Each row has a name. Each question is about the rows just above it.

q49: [ 15  12 -48   6 -82  -3 -17 -16  26  -3  -3 -22  38 -16  -5]
q934: [-13 -18  24 -16   2  59  27 -22 -30  17  -5  15 -54   1 -18]
q707: [-10 -16  27 -21   1  54  31 -22 -30  18  -7 -15 -54   0 -20]
q619: [-26  23 -31 -21 -28 -11 -27   2  -4  -6  -7  28  83  37  19]
q124: [-20  33 -31 -22 -42 -11 -23  14   3 -13  -9  18  71  50   2]
Which value is in both q619 and q934? => [2]
Whose row is [-13 -18  24 -16   2  59  27 -22 -30  17  -5  15 -54   1 -18]? => q934
Number of entries in [-10 -16  27 -21   1  54  31 -22 -30]: => 9
Count the entries of [-20  33 -31 -22 -42 -11 -23  14   3 -13  -9  18  71  50   2]: => 15
Count the entries of [-26]: => 1
Whose row is [-20  33 -31 -22 -42 -11 -23  14   3 -13  -9  18  71  50   2]? => q124
Shared by q49 and q124: => [-22]

q707: [-26 -49  28  -3 -31   4  15   8  -7   9   6  -3  -1]
q934: [ 22 -61 -13  30 -38  -3   5  -2 -21   5  11 -41 -10]
q91: [ 47  18  18  12   1  21 -13 -20 -27 -12  -5  51  -1]
Shared by q707 and q934: => [-3]
Shared by q91 and q934: => [-13]
Shared by q934 and q91: => [-13]
Number of entries in [ 22 -61 -13  30 -38  -3   5  -2 -21   5  11 -41 -10]: => 13
Count the entries of [ 47  18  18  12   1  21 -13]: => 7

q471: [-34 -82 -15  -7  42]
q856: [55 16  6  1 75]
q619: [ 15 -31   8   5  20]
q409: [74 13 34 19 48]
q934: [  8  83 -44  88 -36]
q91: [-46 -45 -50 -37  25]
q49: [55 16  6 44 21]
Count the entries of [  8  83 -44  88 -36]: => 5
Count the entries of [-34 -82 -15  -7]: => 4
Count the entries of [-46 -45 -50 -37]: => 4

q707: [-15  -2 -13  -1  18  -4  -8   5  -3   4   5  -5 -12  16  -4 -24 -23   5
 -22  16   7 -15 -37]
q822: [-32   1 -35 -44   8 -27 -28  49 -17 -11  -9 -31 -41  30  -8 -66 -45 -23
  -4   4  16  19 -51]
q856: [ -6   8   4  -5  13  -5 -41   5 -42   1   4 -12   5   0   0 -15 -10   8
 -15  13  -8  -7 -13]
q934: [-10 -13 -23 -13  12 -23 -14   5 -14   4   3  -9 -32  15  -1 -44 -27 -14
 -11  22  15  -3 -37]
q795: [-17 -17 -24  -4  21 -11  -9   1  -7   9   8   0 -29  18  -1 -39 -29  -8
 -23  23  18 -30 -25]
q49: [-17 -17 -24  -4  21 -11  -9   1  -7   9   8   0 -29  18  -1 -39 -29  -8
 -23  23  18 -16 -42]
Where do [-17 -17 -24  -4  21 -11  -9   1  -7   9   8   0 -29  18  -1 -39 -29  -8
 -23  23  18 -30 -25] appear? => q795
Where do [ -6   8   4  -5  13  -5 -41   5 -42   1   4 -12   5   0   0 -15 -10   8
 -15  13  -8  -7 -13] appear? => q856
Number of entries in [ -6   8   4  -5  13  -5 -41   5 -42   1   4 -12   5   0   0 -15 -10   8
 -15  13]: => 20

q49: [-90  15  30  -6 -23   0  34  33  60  20 -27  29  57   3 -22 -17]
q707: [-48 -57 -50 -22 -23  17 -74 -31 -11  46  86  60  -7  14  -8  -7]
q91: [  4  -9 -69  -7  -4  -7 -21 -46  -8 -16  49  15  36  72   3   3]
q934: [ -2   0  28  50  20 -58 -74 -34  -9 -25  -1 -14 -32  -4  -2  31]
q795: [  2  -2  -7 -80  16   3 -23 -41 -36 -28 -46 -65 -14 -45  -7 -20]
q124: [-15  -8 -41  10 -40 -32 -20 -28  43 -15  -3   5  69  34  51  35]
Count the entries of [-90  15  30]: => 3
[  4  -9 -69  -7  -4  -7 -21 -46  -8 -16  49  15  36  72   3   3] is in which row? => q91
Shared by q934 and q707: => [-74]
Which value is in both q707 and q124? => [-8]
Shared by q124 and q707: => [-8]
Count the entries of [  4  -9 -69  -7  -4  -7 -21 -46  -8 -16]: => 10
Shared by q124 and q91: => [-8]

q91: [-90  72  73 -91]
q934: [-91 -90  73  88]
q124: [-18  42 -90 -91]
Whose row is [-91 -90  73  88]? => q934
Whose row is [-90  72  73 -91]? => q91

q795: [ 47  68   8 -29]
q707: [ 48  18 -45 -10]
q49: [ -5 -30  74  47]
Shared by q49 and q795: => [47]
Count the entries of [ -5 -30]: => 2
Number of entries in [ -5 -30  74]: => 3
The one value in q795 and q49: => [47]
[ -5 -30  74  47] is in which row? => q49

q934: [-23 -21  -2 -22 -29 -37 -21 -27 -28   8 -30  33 -21  24 -26 -29 -21 -24
   0  -9]
q795: [-55 -53 -16  -8  -5 -60 -23 -13 -17 -40 -59 -16 -51  -9 -49 -69 -53 -21
   9 -44]
q856: [-41 -41 -12  12   9 -38 -14  14   7 -27 -39 -37 -38 -26 -34 -49 -41   4
  -6 -37]
q619: [-89 -89 -51  -3  25 -89 -67   2 -30 -44 -90 -31 -86 -58 -85 -89 -89 -40
 -45 -86]
q409: [-22 -22 -59  40  13   0  22  31 -25 -68  20 -48 -28 -40 -26   3 -22 -22
  18 -23]
q124: [-89 -89 -51  -3  25 -89 -67   2 -30 -44 -90 -31 -86 -58 -85 -89  -5 -42
 -52 -13]
q49: [ 16  14 -28  27   2  30  17  27 -10   1  43 -12  10 -18   8  40  14  -1
 -10   6]
q91: [-24 -24 -59  58  40   4  27  51 -11 -77  21 -60 -30 -52 -25  28 -24 -11
  22 -28]
q320: [ 19  22  43 -38 -59   2  18 -47   1  15   0  27  24  58  24  -8  22   7
  38  33]
Count the entries of [-24 -24 -59  58  40   4  27  51 -11 -77  21 -60 -30 -52 -25  28 -24 -11
  22 -28]: => 20
Count the entries of [-22 -22 -59  40  13   0  22  31]: => 8
Which value is in both q91 and q856? => [4]
Count the entries of [-23 -21  -2 -22 -29 -37 -21 -27 -28   8 -30  33 -21  24 -26 -29 -21 -24
   0  -9]: => 20

q619: [-31  76 -44  19  -2  68 -64 -57 -29 -59  73  26 -80]
q707: [ 71 -59 -14  52 -20 -64  35   7  -3   3 -25 -81 -41]
q49: [ 53  19  44 -50 -60  -7  28 -60 -34 -67 -30   8  36]
q856: [ 16  29 -78 -42  69 -72 -72 -25 -22 -81 -74 -75 -41]
Number of entries in [ 71 -59 -14  52 -20 -64  35   7  -3   3 -25]: => 11
How many entries does [ 71 -59 -14  52 -20 -64  35   7  -3   3 -25 -81 -41] have? => 13
Number of entries in [ 71 -59 -14  52 -20 -64  35   7  -3   3]: => 10
Shared by q49 and q619: => [19]

q822: [-14  65 -45 -65  27  -7  17  55 -52  66  77  81  -2  59  20 -57  11  72
 -44  77  25  48 -30   9   8  50  54  38 -59  32  15  79 -24  61 -77 -50
  53 -50]
q124: [ 73 -41  13   6 -63   7 -55 -71  61 -72  68 -26 -45 -27  67  40   8  18
  54 -41 -56 -27 -21 -71 -23  12 -79 -44  20  25   3  73  -1   1 -42  60
   7 -14]
q795: [-17  50 -73 -67 -35  45  12  13  40  75 -12 -74 -37  21  22 -19  79 -32
   9  50  -9  35 -17 -74   5 -28  61 -83   7 -15 -29 -61 -61  -5 -61  22
  51 -59]
q934: [ 70  27 -10  -1 -38  54  79 -63 -27 -72  11  64 -49  40 -69 -71  29  63
  70 -19  31   6  27 -38  37  13  16  38 -67 -55  56  14  48 -35  56 -74
  35 -46]
q856: [-50  79  62 -18 -39  16   9 -66 -56 -19  54 -81 -62 -21 -37 -16 -14 -72
  19  72 -62 -56 -31  34 -23  12 -43  17  14  26  18  73 -67 -54 -46  63
 -36  47]
q707: [-14  65 -45 -65  27  -7  17  55 -52  66  77  81  -2  59  20 -57  11  72
 -44  77  25  48 -30   9   8  50  54  38 -59  32  15  79 -24  61 -77 -37
 -81 -64]
q619: [  5 -73  24 -56 -49  37  24  -2 -79  57 -21   7 -79 -57  76 -35 -82  36
 -69  66  41 -56  74 -23 -70 -12 -52  49  18 -71  77 -58  66  67  24 -37
  82  11]
q91: [ -6  17  45 -59 -32 -77  44 -14  25 -33 -62  82   4  24   1  64  71 -72
 -54 -48  23  11  34  -6  17  13 -69  32  13 -22  31 -50 -20   3  35  83
  -6  54]
q409: [-37   9  39 -36  18 -56  13  54 -63  36 -33 -68   4 -23 -41  64   6  53
  64 -60 -58 -26 -80 -51 -72  16 -35 -36  -5  51 -27 -83  61  40  23 -33
 -26  -2]
q49: [-50  79  62 -18 -39  16   9 -66 -56 -19  54 -81 -62 -21 -37 -16 -14 -72
  19  72 -62 -56 -31  34 -81  50 -43  17  14  26  18  -9 -67 -54 -46  63
 -36  47]
Whose row is [-50  79  62 -18 -39  16   9 -66 -56 -19  54 -81 -62 -21 -37 -16 -14 -72
  19  72 -62 -56 -31  34 -81  50 -43  17  14  26  18  -9 -67 -54 -46  63
 -36  47]? => q49
How many entries does [-50  79  62 -18 -39  16   9 -66 -56 -19] have? => 10
Count the entries of [ -6  17  45 -59 -32 -77  44 -14  25 -33 -62  82   4  24   1  64  71 -72
 -54 -48  23  11  34  -6  17  13 -69  32  13 -22  31 -50 -20]: => 33
Count the entries of [ 70  27 -10  -1 -38  54  79 -63 -27 -72  11  64 -49  40 -69 -71  29  63
  70 -19  31   6  27 -38  37  13  16  38 -67 -55  56  14  48 -35  56 -74
  35 -46]: => 38

